One turn sends every row of this set to another row. A few are shown first. Where does it send the rows asked after them?
Z211: [  3 -17 -15   0   3  13   3 -17  -2 -19   6   1   7 -24  13   5 -10   2
  -7  -9  12 -14]
Z198: [-17  -2  -8  -4   0  26 -17  -8  11 -14  -1 -25  -2 -12   7  -6  -1  -4
  -2   5  -2   2]
Z814: [ -9   0  -2  -9   9  20  -4  -6  -9 -20   9   6 -13   4   4  -1 -17   7
  -6  -6  10   1]
Z670: [-14   1  -4  -4  14  23  -5 -16  24  -5   5   4  20  -9  12   9 -10  -2
 -18   5  -3  -4]
Z237: [-16  -1 -16  -5   6   2  -1  -3  25 -11   0  -2  -5   0 -10  17 -12   6
  -1   6  -5 -20]
Z76: [ -2  -6 -19   3  14  16 -14  -9  10 -16  21 -12   8   0   6  -9  -3   1
   1  17  15 -16]
Z350: [-8 -8 -2 -7  5 15 -5 20  6  4  2  2 -5 -5  2  9 -5  7  7 16  6 -8]
Z215: [-12  -4   2 -24   2  15  -8 -12   5 -11 -12  -5   6 -20   2   5 -14   2
   4   3   0  -2]
Z120: [ -6  -3  -8  -4   5  16  -3 -24  21 -41   4  -3   3  -9  -1   2  -5  10
  -8   4   4  -8]
Z695: [-17  10 -13  11  16  17  -6 -11   5 -17 -13 -18   3  -2   5   1 -10   6
  -7  19   3 -11]
Z152: [ -5 -24  -3  10  27  21  -8 -11   2 -24   5   3  -2  -8   5  18   0   7
  -8  -6  -1  -8]
Z329: [  6  -6   2 -11   9  14  -6  11   6  -1   2  -5   2 -13   4  24  -7   5
 -10  10  12  10]
Z500: [-10 -11 -15  -6  -3  20  -9  -8  11 -31  -7 -26  -4 -10   7   4  -2   6
 -18   8  10 -13]
Z647: [ -1 -18  -2 -15  16   3   5  -7  12  -7   6   4  -8  10   4   6  -1  17
   8  15   3  -3]
Z616: [  0 -28   4 -19   9  11  -5 -13  11 -14  14   4   4  -5   6  -8   1   7
 -10   3   6  -6]
Z955: [  9  -5 -12 -16  -1  23   6  -2  18 -18   1  -6   7 -15   7   8  -7  18
 -19   4  -1  -9]
Z89: [ -5 -10 -22  -3  12  13  -6 -14  12 -20   1  16  26  -4  -1   6  -7   0
  -5  -6   5  -6]
Z788: [ -1   2 -13   8  10   9 -12  10   4   5  -7 -10   1   3   8  10  -8  13
  -5  22   0  -3]
Z961: [ -3  -7 -20  -4   8  20  -2   8   3   4  -2 -13 -23  -6   4   4  -2   8
 -13  -1   5  -3]
Z610: [-15  -4 -33  10  19  15  -5  -1   8 -16  -3 -13 -10   8  12   7 -11   4
 -13  14  -1   1]
Z848: [  4  -5  10  -4   9  13   1 -16  10  -5   9   6   2 -18  13  18 -18  11
  -8   4   2  -8]
Z224: [  3 -13 -15 -17   8  19  -8 -12   5 -10   5 -26 -14  -2  -4   3  -1   3
 -12  -8   4  -9]
Z254: [  0  -9 -29   7   9   4  -6  -2  11 -22  17  -3  14  -1   3   5  -5  16
   1  11   7   7]
Z98: [-17 -12   1   3  17  13   4  -9  11 -21  -1   1  16 -13   8  12  -1  -2
   6  20   0 -12]
Z143: [ -1   3 -18  -2  11   7  -7 -11   8 -21  -3  -4  11 -10  20   2 -12 -11
   5   5   3   8]
Z667: [ -7 -18 -15   5  11   5  -1   2  10 -31  15  -3  -3  17   8   7  -8   7
 -10   8   2   4]
Z874: [ -2 -13 -19  -5   9  16  -5 -22 -12 -13  11  -4 -18  -9   5   2  -5   0
 -19   0   2  -3]
Z177: [ -5 -12   7  -5  11  12   5   6   1  -5  -1 -26  15  -2   3  12  -5   0
 -17   4   4  -7]
Z20: [-26   6 -21   1  18  11  -3 -11  13  -3  -8  -5   3  -9   6  17   6   7
 -14  10  -1 -10]
Z58: [-14 -18 -11  -1  -1  12  -7 -21  14  11  -3   9   6  -3   5   3  -9   8
  -6  15   7  -6]
Z449: [ -2 -15  -2  -2  25   9   1   4   1 -21  -3  12   1   6  -8   7  -3   4
   4  17  -4  -2]
Z708: [ 11 -13 -22   4  12  15  -8   0   1 -15  10 -14  -7  15   5  13   1  10
  -7   5   4   3]

Z670 -> Z848
Z647 -> Z500
Z610 -> Z788
Where do these go?
Z98 -> Z215
Z224 -> Z667
Z58 -> Z955
Z329 -> Z874
Z76 -> Z237

